(in the rows, 128 means zero)
Families of rows that turns and mirrors carry onto each other, the same ones carrying the whole set onto itself: the rest of each named row's family, in list order
4 families of 5 rows
nedeb: [140 123 153  87 105  96  99 126 159 142 116  98 153 109 109 145 134 109
 123 110 110 120  97  99 122 103 116 115 125 122 102 145 144 124 154  92
 112 151 162]
kerab: [138 139 147 110 115 100 121 135 135 126  91  83 115 138 103 114 140 105
 129 123 139 133 135  89 105 155 162 126 133 107 115 162  99 129 140 151
 102 136 110]
mano: [154 132 164  95 133 103 110 111 161 129 101 106 150 127 106 151 132 102
 138 116 152 118 118  73  91 124 120 114 131 113 119 144 125 127 142  92
  99 128 155]
voli: [113 149 147 106 102 118 123 110 170 100 122  91 115 146  84 125 124 110
 114 119 161 116 140 116  93 164 135  86 157 122 119 121  99  99 144 102
 112 110 133]
lak: [131 107 133 115 108  77 123 113 131  93 105 104 119 161  92 121 140  85
 136 110 154 104 118 124 128 159 112 128 115 124 113 132 121 103 127 108
  87 143 149]
Sule: [101 119 140 116  92  90 123 133 143 107 118  84 122 138  79 110 145  75
 123 128 127 130 101 143 150 167 129 110 133 147 102 131 128 100 147 118
  94 142 164]
Mef: [138 142 164  96 119 108 119 112 185 131 127 121 179 114  81 150 152 104
 134 133 164 139 104 101 121 121 116 135 124 146 123 146 118 125 118 108
  96 127 157]
berig: [123 131 151 119 101 108 126 143 155 132 118 101 127 128  82  93 149 113
 106 135 145 152 113 123 141 131 158 146 131 120 123 162  96 129 122 163
 112 155 109]
selok: [125 156 155  95 107 142 109 120 199 107 137  93 133 121  80 119 129 111
 123 108 159 135 125 119 112 149 137 104 153 129  86 120  83 106 119  98
 133 113 122]
lusu: [138 130 156 114 127 115 118 153 159 126  94 101 119 115 101  94 144  92
 134 115 140 156  98 108 134 141 167 130 130 115  93 170  97 144 122 143
 115 141 115]
lev: [144 124 138 114  94 101 123 128 168  90 103  99 120 136  82 104 148  84
 150  92 143 114  94 149 140 148 129 143 119 142  98 140 117 115 109 109
  95 149 145]
fili: [107 150 151 103  95 123 116 104 201 112 150 118 144 127  73 114 138 119
  98 134 167 134 116 131 112 128 116 112 155 134 120 125 110 106 128  95
 124 113 134]
tete: [149 130 164  91 128 122 119 128 187 116 118 115 160 110 101 159 133 105
 152  89 155 122  97 102 125 118 122 115 120 129 100 142 114 130 114  87
 112 141 159]
Losi: [ 98 161 145  90  87 122 122 133 174 116 136  76 150 118  89 143 136 106
 128 126 126 130 137 111 115 165 147  92 149 139 103 131 109 108 150 127
 118 121 145]
vusu: [132 118 135 113  96  85 128 112 151 111 119 117 147 132  80 117 164 104
 132 116 144 126  99 135 150 130 111 161 108 138 125 147 125 120 106 130
  94 156 136]
tiva: [115 142 143 102 119 105 114 134 149 134 104  87 139  99 108 112 150 102
 126 131 100 153 115  83 118 138 151 119 142 115 104 154 130 144 156 146
 124 133 124]
Pifi: [105 112 130 111 131 116 117 126 163 103 132 128 112 124 115 102 131 118
 106  91 144 140 100 128 143 129 124  97 130  94  90 134 107 128 116 105
 149 135 103]
pudog: [117 101 142 110 129  98 114 124 136 122 122 118 107 147 121 122 117 124
  92 104 149 123 118 105 122 121 122  91 127  80 114 140 112 118 141 103
 129 145 120]
zeza: [ 96 123 145 111 119 117 127 129 172 125 141 137 132 123 105 110 132 135
  84 120 154 145 106 122 135 104 131 103 136 100 131 149 114 132 129 124
 141 143 112]
Lelaz: [ 98 100 131 102 113  92 100 127 144 120 151 105 131 131 104 115 124 104
  91 118 126 133 111 116 148 132 109 106 130 102  85 116 123 104 150  98
 137 150 138]

Which other rows belong to the same family as lev? selok, lusu, tete, Pifi
Which other rows belong to the same family as lak? kerab, mano, voli, pudog
Which other rows belong to the same family as vusu? Mef, berig, fili, zeza

Families of rows that turns and mirrors carry onto each other, the same ones carrying the whole set onto itself: the rest of each named row's family, in list order
10 families of 3 rows
gedu: [125  85 154 144 138  66 170 157 138 156 133 129 143 128]
Peruk: [141 123 155 154  95 127 125 137 153 121 130 121 142 123]
Vekap: [149 118 152 152  96 112 137 141 160 125 122 111 144 131]
Zigu: [148 121 158 149  94 116 134 145 150 121 119 113 143 141]
mif: [134  82 156 136 147  76 170 163 138 151 137 127 134 132]
Retat: [ 93  89 162 143 124 124 145 134 131  95 138 164 143 125]
nerod: [126  82 159 144 143  78 166 164 140 158 133 116 135 134]
Sof: [142 116 146 156  96 122 139 142 153 121 119 106 150 136]
visap: [ 84  87 151 136 131 118 146 137 119 101 141 156 141 132]
bur: [ 90  85 157 139 120 117 137 142 126 101 150 163 134 122]
bom: [ 96  83 160 141 127 107 151 146 123  99 146 170 143 126]
sukuz: [130  89 153 136 144  68 175 156 133 147 131 123 134 129]
naz: [130  89 156 140 137  78 171 160 136 159 134 114 135 137]
Kar: [119  93 150 136 149  76 166 160 134 159 130 123 134 134]
remum: [ 87  90 159 140 133 128 149 144 133  97 140 158 139 130]
Tos: [136 119 148 161  95 133 134 140 161 127 125 123 144 135]
Tasu: [144 122 140 158 104 123 134 133 158 128 120 117 139 124]
Nevi: [ 94  84 153 139 123 115 138 142 126 100 147 164 152 125]
lubaz: [139 119 149 149  91 120 137 136 165 132 119 119 142 132]
vofu: [131  92 162 127 152  80 161 161 132 156 134 130 149 135]
kek: [138 117 146 161  96 123 126 146 157 133 121 113 139 136]
Kod: [127  81 163 129 149  74 162 156 135 156 137 131 143 129]
miga: [ 89  83 151 135 130 117 148 141 119 106 148 161 146 133]
nulom: [124  81 160 130 144  75 159 158 139 161 133 126 144 143]
zilo: [138 117 141 155  96 128 134 143 166 126 120 121 149 135]
dip: [ 91  90 170 145 125 126 153 146 126  99 133 163 149 127]
rozut: [138  94 158 135 140  75 171 153 138 161 125 126 139 127]
mizu: [ 88  86 146 143 122 121 146 149 124  99 140 162 146 129]
Lif: [139 119 156 158 100 126 131 137 164 133 119 120 135 126]
Tulin: [ 90  85 159 147 129 119 142 133 121 100 146 157 150 127]

Which other rows belong to the same family as Kod? Vekap, Retat
Which other rows belong to the same family as mizu? Kar, kek
Which other rows belong to the same family as Tulin? mif, lubaz
Which other rows belong to the same family as bom? Peruk, rozut
Which other rows belong to the same family as dip? Zigu, vofu
Which other rows belong to the same family as nulom? Sof, remum
Which other rows belong to the same family as naz? Tos, miga

Families of rows that turns and mirrors carry onto each other, the same ones carrying the whole set onto itself: the rest of each named row's family, in list order
7 families of 5 rows
sameg: [115 122 132 103 165 133 111  98 128 144 133 134 121 104 144 132]
gisir: [127 132 115 145  99 124 157 109 133  97 124 158 108 140 149 100]
dotoz: [129 112 131 119 146 148 107 105 131 119 115 174 108 112 127 112]
nezuz: [146 112 141 115 127 127 121  80 135 134 147 146 116 125 143 130]
topes: [108 147 106 115 120 121 167 111 136 116 123 111 122 138 173 117]
febad: [120 117 134 140 107 154 138  85 170 136 101 148 124 145 123 122]
voki: [118 126 125 136 105 107 108  91 155 127 135 160 110 137 126 117]
dakog: [135 131 151 109  86 134 138  87 139 112 116 140 131 145 143 126]
Fip: [128  89 126 119  95 131 123  96 142 124 118 151 108 137 147 107]
kotal: [133 123 162 119 125 148 108  94 121 128 135 138 140 119 138 133]
zod: [126 118 142 125  97 138 131  77 149 114 122 139 110 148 118 131]
Meza: [ 83 158 121 117 131 128 118 117 129 119 105 124 146 125 161 106]
Dofa: [ 79 148  99 118 124 144 123 118 151 116 107 124 135 143 156  98]
zega: [ 91 139 104 100 154 132 127 116 137 132 115 123 126 120 162 113]
nunit: [126 115 143 142 137 131 104 128 118 133 149 140 110 113 155 127]
baz: [ 94 130 132 142 155 165 133 110 151 142  98 122 121 121 120 135]
Rir: [127 135 143 155 135 160 107 116 157 143 139 145 143 130 148 128]
Patop: [125 129 145 128 133 154  89  97 141 130 155 151 130 128 130 127]
Dat: [108 125  91 132 119 152 130 133 133 102 135 122 146 137 162 108]
pegur: [102 130 107 119 117 129 117 143 144 119 124 140 115 136 182 102]
nezo: [ 96 145 109 142 120 152 126 114 168 136 104 141 138 146 158  99]
mune: [124 143 141 122 150 136 104 128 149 118 140 146 101 120 130 153]
Fenos: [ 97 141 100 131 137 139 160 126 125 100 100 134 111 124 147 102]
nuzo: [146 122 140 142 118 130 143 103 127 107 133 166  98 122 128 124]
lekuf: [115 114 136 130 114 133 159 130 125 107 116 114  92 132 154 138]
mepi: [112 155 128 144 102 135 157 115 139  99 135 113 120 149 150 126]
Lod: [100 158 139 121 105 123 159 110 134 108 110 118 123 140 153 124]
bilez: [101 119 104  91 147 160 116 124 148 109 104 134 115 132 133 130]
lef: [ 84 137 130 118 161 158 106 119 132 125 114 119 117 116 122 131]
lav: [132 121 127 119 102 118 162  82 139 118 133 126 112 140 150 126]
Sido: [ 92 129 141 109 148 144 102  98 118 131 106 127 138 109 134 120]
sop: [ 83 112 121 112 146 132 116 118 136 134  95 129  92 112 136 120]
gavip: [106 114 117 154 107 121 151 101 128 105 125 112 107 130 122 125]
dodu: [107 135 110 124 162 150 117 135 123 112 117 154 121 110 148 106]
tel: [115 147 139 160 122 150 161 119 152 125 123 118 122 142 146 137]

Which other rows belong to the same family as nezo? febad, baz, Rir, tel
Which other rows belong to the same family as nunit? Fip, pegur, lekuf, sop
Which other rows belong to the same family as nezuz? sameg, topes, zega, lav
Which other rows belong to the same family as Fenos? gisir, dotoz, nuzo, dodu
Which other rows belong to the same family as lef? zod, Dofa, Patop, mepi
Which other rows belong to the same family as Lod? dakog, kotal, Meza, Sido

Families of rows that turns and mirrors carry onto each other, the same ones carrying the whole set onto itself: the rest of each named row's family, in list order
5 families of 8 rows
katig: [121 127 119 159 110 132 142 114]
Fumi: [121 146 116 147 129 137 104 108]
fana: [126 159 144 130 117 108 125 124]
daf: [125 123 147 126 154 119 108 135]
nimur: [130  94 142 106 116  99 131 123]
vogos: [103 146 127 127 131 138  99 114]
rarit: [127 131 134 107 131 106  86 112]
Fanan: [116  87 107 120 129 113 111 127]
zov: [111  95 106 120 137 125 106 109]
pap: [134 156 152 132 127 125 112 119]
zil: [132 101 151 126 121  90 129 117]
fizen: [121 121 138 100 118 116  88 125]
deri: [123 127 108 108  96 114 127 101]
Biri: [126 114 149 149 148 124 110 132]
gubi: [133 151 150 135 114 123 125 105]
Gal: [121 109 125 148 113 133 150 122]
zed: [130 134 137 106 113  94  99 121]
vinez: [145  94 129 128 111  99 138 118]
guvep: [115 107 124 159 130 118 145 123]
lig: [116  98 150 132 146 112 103 126]
Gitir: [149 109 146 112 121  99 136 126]
gok: [134 131 127 108  88 109 125 106]
kuvas: [138 145 151 137 106 112 131 125]
Nuti: [131 142 106 124  99 123 133 107]
Tiv: [101 132 114 143 122 139 102 106]
nizil: [127 118 109 128  90 119 129  97]
nade: [138 110 146 129 125 101 142 132]
Bip: [113 132 110 126 119 136  92  99]
fogam: [118 142 105 129 124 147 107 112]
Virat: [128 113 140  97 134 105  95 119]
Fupen: [139 124 110 121  86 107 122 111]
Gato: [131 120 119 155 126 121 150 109]
Komel: [135 133 133  95 114 120  92 110]
Mefu: [117  86 105 124 116 112 125 114]
Lopu: [120 108 119 151 131 144 138 112]
gak: [115 110 130 147 155 128 110 128]
lek: [124  82 112 124 126 129 112 110]
maku: [132 146 154 142 131 110 136 114]
zizor: [111 117 148 133 157 128 116 122]
Vufa: [117  97 104 112 113 126 102 120]

Which other rows belong to the same family as vogos? zed, vinez, lig, Nuti, Lopu, maku, Vufa
Which other rows belong to the same family as fana? zil, fizen, fogam, Fupen, Gato, lek, zizor
Which other rows belong to the same family as kuvas? Fumi, daf, nimur, zov, guvep, nizil, Komel
Which other rows belong to the same family as Virat? katig, pap, gok, nade, Bip, Mefu, gak

Families of rows that turns and mirrors carry onto each other, the same ones carrying the whole set onto itself: the rest of each named row's family, in list order
5 families of 6 rows
dalet: [147 142 150 151 142  91 115 148 107 122 140 139 162 116 104  84 126 122
 125 102 141  96  95 161 126 146 124 126 118 100  97 130 157 130 148 114
 130 125 147 117 109 124 117  97 140 144 128 129 154 144 125 105 128 124
  98 148 145 149 130 111]
mut: [173 122 112  93 132 115 106 154 115 130 135 130 175 138 115 144 115 144
  71 106 136 112  85 169 136 154 109 134 118 135 103  94 130 103 125 119
 128 149  95 151 137 116 129 134 142 113 106 139 170 147 106 135 149 105
 116 156 177 155 144 156]
vudif: [165 126 128  93 134 127  87 154 110 124 143 127 172 131 109 129 118 142
  86 108 142 104  98 191 154 135  96 148 108 144 114 100 130 117 116 128
 131 155  98 145 161 112 135 140 165 102 111 126 153 166 128 109 156  91
 117 153 152 146 151 147]
Mufur: [132 141 140 142 142 120 123 141 115 118 138 165 162 129 115  64 114 132
 119  87 137 107 101 173 114 157 124 117 130  98 107 112 144 128 160 115
 127 109 143 138 122 128 130 100 157 148 100 132 156 127 119 120 129 122
 105 158 141 159 130  95]
sibo: [187 125 103 114 124 127 133 138 121 138 154 138 164 149 136 116 115 135
  65  86 115 108  94 178 129 167 115 144 119 144 130 127 145 119 115 126
 132 115 121 173 140  99 143 107 143  87 109 161 161 179 130 116 184 130
 135 104 127 165 152 147]
dava: [169 130 136 102 136 151 138 144 122 128 141 145 150 132  86 137  88 168
  96 104 169 136  89 191 117 174 105 153 127 134 149 108 104 131 118 129
 124 128 136 124 158 133 116 113 178 112 143 139 187 193 142 131 167 120
 113 139 144 158 157 146]
Gid: [154 131 136 141 107  96 160 136 130 100 120 156 176 139 115  69 115 162
 127  97 114 137 106 166 118 144 130 143 129 125 127 115 102  93  99 113
 134 109 157 150 148 102 130 111 129 119 142 107 164 119 139 111 123 129
 124 139 120 147 149 125]
faro: [153 132 150 144 149 134 142 146 107 124 141 154 161 126 106  81 146 167
 120 122 145 145  90 145 111 168 134 145 115 135 125 112 100 123  99 124
 132 119 173 126 120  96 125 103 147 131 153 157 160 160 133  65 155 130
 127 160 146 160 107 124]
dekit: [127 135 150 135 140 113 120 144 106 118 140 150 164 123  97  86 133 138
 111 103 165  93  90 180 110 156 129 129 123  96 109 130 156 127 157 137
 136 115 153 133 122 131 127  99 156 139 126 139 149 133 111 109 124 119
 123 173 136 161 136 104]
virir: [163 131 116  96 131 117 111 140  92 130 142 133 174 133 107 139 110 146
  81  94 135  87 109 189 150 143 114 140 122 137 106 120 133 108 125 128
 125 151  99 163 155 108 134 141 160 114  92 127 172 154 121 108 145  90
 110 147 166 173 146 151]
kimap: [127 141 151 143 133 106 114 141 109 120 157 162 144 129  97  75 123 131
 103  96 144  90 105 177 113 156 132 124 126 114  85 125 150 114 171 115
 132 111 148 120 126 127 127 103 144 136 125 148 159 145 127 117 131 106
 106 162 141 162 141 114]
Mebe: [164 146 115  94 111 125 101 156 109 127 123 132 189 135 111 135 105 147
  83 116 137  96 101 177 161 148 100 132 117 133 113 109 134 122 113 121
 124 150 110 149 153 110 131 154 158 116 116 117 168 169 108 115 160  95
 121 150 158 169 119 138]
mumi: [190 117 135 103 126 130 153 159 130 129 159 132 161 161 132 133  99 139
  78  97 110 121  79 168 146 166 119 145 121 153 119 134 146 100 123 112
 113 107 127 180 142 116 140 118 149 100 119 164 165 165 143 127 156 131
 124 117 134 159 171 155]
Mabor: [153 136 152 144 138 114 151 157 106 122 154 154 179 125 108  78 150 177
 119 123 137 145  98 148 112 157 142 145 113 135 106 116 116 122 108 132
 115 131 162 142 133  85 110 105 169 126 139 161 149 152 142  95 137 124
 119 157 157 140 101 110]
zit: [155 153 146 150 124 105 142 138 127 106 136 137 166 116 126  80 107 144
 139 107 118 126 116 171 138 151 128 142 124 100 129 123 109 104 111 104
 148  86 156 141 138 117 130 115 126 117 142 125 155 120 130  98 132 151
 121 128 112 164 146 129]
vodo: [153 117 134 143 130 116 159 127 116 102 126 163 154 125 110  81 124 136
 121  97 125 109 126 172 143 150 136 138 121 116 135 117 115 105 109 109
 143 102 165 144 154 109 136 101 126 126 137 114 163 113 135  94 124 129
 108 126 110 163 160 130]
sibip: [201 132 116 112 119 130 139 154 125 153 141 147 170 134 142 120  89 125
  70 104 116 112  86 165 138 153 126 127 118 155 125 138 148 118 129 123
 122 110 122 177 155 100 129 124 140 102 128 162 162 172 128 116 165 120
 127 112 114 168 138 136]
tute: [153 144 152 126 150 101 143 140 105 147 150 140 163 107 110  84 149 163
 135 117 139 138 106 149 115 158 141 154 120 128 137 117 113 121 109 118
 106 123 160 117 137 103 127 108 153 128 148 154 170 148 138  92 147 143
 115 161 138 158  96 104]
Bosef: [188 118 124 116 126 145 140 139 119 122 150 143 154 146 135 123  98 123
  67  85 129 110  77 179 128 156 135 143 118 142 127 140 150 127 128 126
 122 107 129 175 131 104 146 111 145  98 129 159 171 170 152  95 156 134
 138 110 135 174 157 165]
zufe: [169 147 141  90 140 137 121 158 115 132 152 144 151 134  94 133  86 183
  91 115 145 132  85 185 107 175 107 143 138 143 139 107 113 131 122 128
 116 122 139 138 146 138 109 131 176 111 116 139 192 199 152 125 156 107
 131 159 150 150 149 146]
kot: [151 139 164 144 152 131 139 150 112 133 143 156 150 128 111  77 145 171
 132 118 143 149  97 158 117 164 128 155 123 137  95 121 111 115 126 126
 112 127 160 131 119  91 124 123 173 136 149 155 155 151 120  83 141 124
 116 152 134 165  94 114]
tun: [184 135 140 107 131 142 133 151 132 127 134 147 154 123  95 132 107 169
  85 114 140 125  82 187 102 174 104 160 125 154 150 120 138 145 104 123
 114 123 123 137 151 141 107 117 164 113 129 135 192 201 148 134 156 121
 132 142 144 149 148 156]
Sumob: [151 129 130 145 135 110 154 126 119 101 134 159 163 125 118  89 115 160
 141  92 106 116 117 180 131 157 120 140 120 120 133 126  89 101 123  98
 158  90 163 153 140 118 130 118 130 136 122 118 177 131 143  89 133 122
 120 129 119 163 160 130]
deka: [172 106 121  89 136 125  95 135 108 133 132 132 162 136 110 142 119 154
  72 105 143  90  98 175 149 148 118 138 120 123 115  97 134 112 107 133
 134 143 112 143 151 102 130 141 151 127  93 127 155 151 122  99 164 100
 121 154 171 162 143 138]
noge: [166 136 138 154 126 105 164 136 128  94 126 167 147 117 112  90 116 150
 130 113 104 126 121 163 126 151 134 139 125 134 125 115 101 102 112 104
 139 110 166 155 136 108 154 109 135 131 133 106 163 130 136 103 121 138
 119 142 125 175 138 129]
tarus: [181 128 136  92 135 143 131 162 106 128 156 145 159 143  94 125  98 175
  93 102 141 139  88 165 128 168  92 157 116 139 153 111 108 138 114 118
 103 130 130 147 140 130 109 119 178 115 127 144 196 176 135 150 162 115
 112 137 159 151 143 166]
Rom: [141 137 165 124 153 132 141 140 103 136 144 142 167 102 103  84 149 179
 118 115 132 135 104 157  96 155 149 142 123 147 116 120 101 121 111 111
 118 130 157 140 121 100 128 103 160 122 146 153 164 150 125  78 149 123
 124 156 155 181 104 123]
rilu: [145 142 154 144 121 102 135 156 106 111 144 169 169 137 100  61 120 138
 107  92 141 107  94 187 107 147 116 127 122  97 105 136 156 122 152 127
 142 136 146 138 128 118 121 104 145 147 119 142 151 124 119 132 130 127
 117 151 150 138 136 113]
Foga: [183 155 141 100 123 143 130 167 129 133 138 143 155 130  86 133  88 157
  89 111 138 141  89 175 127 169  88 138 132 146 147 118 126 146 121 125
 109 133 148 146 160 134 110 120 163 124 130 133 205 188 149 126 167 117
 124 128 137 146 136 138]
kozin: [186 127 124 118 123 142 146 147 117 139 142 151 152 144 131 110  85 140
  74  83 107 116  81 183 130 168 134 136 131 165 123 130 132 106 124 116
 130 111 122 165 132 103 128 114 135  95 128 164 171 181 142 110 178 122
 121 107 136 176 157 165]

Which other rows belong to the same family as deka? dava, kimap, Bosef, Sumob, Rom
Which other rows belong to the same family as noge? vudif, Mufur, sibo, kot, tun
Which other rows belong to the same family as Mabor? Gid, Mebe, sibip, rilu, Foga

Families of rows that turns and mirrors carry onto each other, the same ones carrying the whole set onto itself: the rest of each named row's family, in list order
4 families of 4 rows
Sez: [132 128 122 123 153 161 132 136 101 101 123  85]
kasa: [107 114 132 130 129 134 103 119 115  95 119 104]
kopi: [124 106 128 134 169 152 158 118 138 153 159 116]
zeti: [123 130 126 134 141 135  96 114 118 101 122 114]
kotet: [110 106 119 126 126 137 126 114 132 163 169 118]
Mam: [113  98 128 132 173 157 152 128 143 146 164 108]
feto: [114 109 112 128 130 131 125 127 126 160 175 117]
Kup: [130 125 132 116 147 154 142 134 114  94 123  82]
tob: [117 101 132 133 171 152 150 117 139 159 162 102]
nef: [130 124 128 126 147 156 128 133 109 104 113  77]
Dom: [105 104 131 120 132 139 120 129 140 160 173 118]
lukug: [105 107 119 117 136 139 128 119 142 155 176 121]
depir: [126 126 141 111 142 167 135 137 113 102 126  83]
fupe: [113 124 125 126 138 135  93 121 114 106 117 108]
botiv: [114 121 119 124 132 139 104 124 121  92 117 108]
mivod: [107  88 135 133 169 153 156 125 139 146 154 111]

Which other rows belong to the same family as feto? zeti, depir, mivod
Which other rows belong to the same family as lukug? tob, nef, botiv
Which other rows belong to the same family as Sez? kasa, kopi, Dom

